In the rows, 128 means zero.
A: a few groups of rows, each row roughly a mix of its group's hidden directions
A (120 x 11)
[[122 140 102 124 100 165 129 132 138  57 105]
 [ 93 165 163 117 133 106  98 110  92 141  87]
 [ 95 161 123 124 100 146 152 107  78 159 160]
 [147  83 178 117 112  79 139 121 114 101 122]
 [123 196 127 125  88 143 132 159 135 115  94]
 [153  99 177 177 150 138 133 153 163 117 127]
 [119 162 151  98 156 123 147 118 145 195 120]
 [142 117 179 153 120  93  88 151 112 110 162]
 [152 106 129 122 187 146 111 119 185 139 116]
 [102 126 152 126 159 117 175 122 185 134  98]
 [124 119 182 139 105 132 147  94 163 166 159]
 [108 123 118 116  85 124 161  78 105  85 110]
 [139 161 118 121 150  88 120 164  78 162 144]
 [101 132 106 113  93 186 115 111 112  83 132]
 [149 107 187  98 105 133 171 156 144 130 128]
 [152 145  92 127 136 133  86  89 175 133  97]
 [ 80 126 145 176 137 115 127 158 177 146 125]
 [109 149 125 181 122 125 108 193 137 111 139]
 [114 174 144 115  98 125 171 125 163 102  91]
 [155 119 125 139 181 162 144 152 110  77 118]
 [144 145 115 117 104  91 149 126 178 134  73]
 [144 133  57 148 149 129 119  86 105 119 142]
 [117 104 122 123 116 111 129  72 157 118  68]
 [132 166  89 104  95 143 186 137 142 109 120]
 [161 136 142 114  72 109 134  81 142 157 150]
 [122 101  90  98 148 123 125 164  77  94 144]
 [103 115 126 151  75 164 106 105 157  93 109]
 [167  79  98 123 154 174 124 105 134 115 150]
 [101 180 111 117 154 160 111 118  84 100 113]
 [164  79 132 158 128 187 130 137 117 115 108]
 [130 142  86  78 137 130 117 141  81 167 142]
 [128 131 159 137 113 131 158 184 131 145 185]
 [144 181  96 107 130 134 116 166 133  77 120]
 [ 91 114 184 169 155 125 148 114 153 123 147]
 [167 169 156  95 101 126 145 113  81 124 112]
 [104 145 141 117 119 159 175 136  62 128 125]
 [143  71 121 127 176 118 107 108 109  99 157]
 [195 121 141 137 103 151 111 167 132 146 154]
 [142  82 120 128 130  90  73 137 154 158 143]
 [136  72 157 175 144 147  91 137 140 148 129]
 [109  93 132 173 125 105 125 106  64 123 137]
 [144 119  74 151 107 104  96 120 123  76 141]
 [ 99 120 163 118 176 161 172 132 146 127 158]
 [131 176 131 129  96 172 154 139 138 176 149]
 [132 122 100 123 114 138 103 161  65  86 141]
 [139 164 127 135 110 156 147 176 144 184 142]
 [ 75 120 125 127 106  74 132 117  91 158 116]
 [130  70 114 114 151 107 160  84 158 119 118]
 [120 148 145 123 140  75  94 137 101  86 164]
 [119 117 159 102 194 131 156 111  95 134 109]
 [ 75 105 135 111 164 132 154 144  89 162 115]
 [139 134 136 175 127  77 139 152 183 123 131]
 [ 79 176 151 134 144 108 169 138 127 118 159]
 [148  76 170 108 103 131 152 127 147 101  93]
 [ 90 129 160 132 170 119 101  90 138 147  85]
 [ 85 106 162 155 123 183 117 113 136  99 113]
 [140 143 143 146  71 123 140 179 153 155 106]
 [156 143 181 127  80 147 154 151  98 135 142]
 [160  85 151 153 149 137 120 158 153 176 148]
 [ 85  71 141 175 127 132 120 113 118 142 100]
 [140 118 135 143 102 149 130 127 108  59  83]
 [153  88 132 141 180 134 133 151 108 144 177]
 [ 96 120 130 163 151 131 142  78 116 180 108]
 [ 93 107  97 167 141 116  71 147 103 139 134]
 [147  95 113 127 112 161  66 154 116 151 104]
 [ 96 185 149 112 162 134 108  98 137 159 144]
 [168  73 111 137 119 162 142 127 162 115  94]
 [102 166  85 110  94 166 143 105  97 140 122]
 [ 77 179 128 115 121 133 161  97  99 146 119]
 [141 157  85  89 123 131 148 129 110  70 110]
 [107 140 150 120 168  84 150 106 106 177 140]
 [133 173 101 116 136  98 107 130 161  73 145]
 [170 140 106  87 131 135 140 109 182  99 109]
 [140 108 101 156 131 124 118 136 158  63  90]
 [175 131 107 119 127  66 126 116 117 156 162]
 [175 128 136 139  98 183  93 125 143 124 160]
 [153 176 136  90 126 112 120 115 184 106 111]
 [189  93 160 114  97 121 155 142 117 125 153]
 [145 172 112 137 110 138 126 157 173  99 173]
 [126 168  74 122 143 135 139 128  79 106 159]
 [140 158 122 116  85  84 127 107 120 171 164]
 [171  96 107  90 136 153 170 144 161 129 140]
 [121 129 181 132 161 104 173 110 151 155 153]
 [143 114 169 172  83 106 117 146 116 106 163]
 [ 79  90 117 169 153 143 153 128 131 167 138]
 [119 156 125 123 120 196 150 154 131 173 125]
 [126 144  89 136 134 144 135 169 134  59 142]
 [130 118  73  96 118 119 116 118 146 134  66]
 [160 119 108 164 123 132 162  88  88 150 161]
 [134 108 136 178 101 117 110 142 186 147 155]
 [111 111 154 100 162 120 184 122 132 176 124]
 [ 59 123 155 148 143 157 140 124 156 117 103]
 [134  86 168 151 107 143 161 117 179 142 114]
 [143  98 163 134 108 160 156 150 108 185 136]
 [123 152 148 110 111  74 144 118 168  81 115]
 [ 74 154 145 150 145 107 171 142 130 119 167]
 [143 154  90 114 154  99 128 144  75  91 146]
 [ 96 116 123 124 136 196 113 131 101  85 124]
 [ 83 121 121 151 173 157 117 184 124 122 128]
 [141 116 133 135 128 130  76 158 178 176 135]
 [148  68  78 126 146 116 147 162 125 125 109]
 [ 79 160 171 143 138 119 167 112 153 153 121]
 [138 137 130 119 121  77 154 160 159  77 102]
 [ 93 123 101 118 141 164 149  83 117 163  90]
 [130 160 112 121 120 167 202 133 121 109 120]
 [141 125 110 102 140 107 186 120 160 134 179]
 [ 95 119 160 115 136  96 182 118 136  80 123]
 [ 88 120 148 140 117 132 146 175 166  81 144]
 [143  94  76 128 133 120 151 182 112 155 142]
 [124 104 136 128 131 112 188  82 126  83 113]
 [123 146 167 155 150 148 121 159 123 192 140]
 [119 171 137 133  88  94  93 179 128 143 122]
 [166 139 151 117 125 113 115 124  69 167 163]
 [120 100 144 119 193 125 129  83 157 150 135]
 [143 110 174 147 168 136 111 122 132 161 181]
 [135 136  98 134 103 135 145 184 107 177 159]
 [159 119 132 119 109 111  62 175 133 120 146]
 [138  58 132 157 105 118 101 136 141  92 121]
 [209 118 115 122  95 125 109 123 117 110 123]
 [127 131 162 151 161 130 141 188 152 168 127]]
one row of each group, then the others: which group is each in?
[175  92  75 111 133 149 123 157 130 122 157]
D
[107 132  93  96 104 167 120 159 155 175 131]
T
[131 158 107 137 119 188 129 145  80 100 109]
X

[142 114  91 100  86 117 114  64 126 124 123]
T
[132 168  63 101 119 151 114 152 105 113 139]
X
[ 65 121  86 127 148 124 118 120 126 138 176]
T
[138 112 122 140  69 143 170 132 115  92  93]
X
[104 119 139 116 147 103  96 135  60 160 115]
D
[144 123 132 163 122 134 103 132 101 199 155]
D
[131 123 170 115 100 120 149  74 157 163 106]
T
[139  91 128 137 176 100 132 168 151 118  86]
X
[121 107  99  70 164 160 139 115 109 153 150]
T
[129 102 139 126 137  55 143 156 163 142 132]
X
[173 147 135 145 114 170 106 179 130 134 160]
X
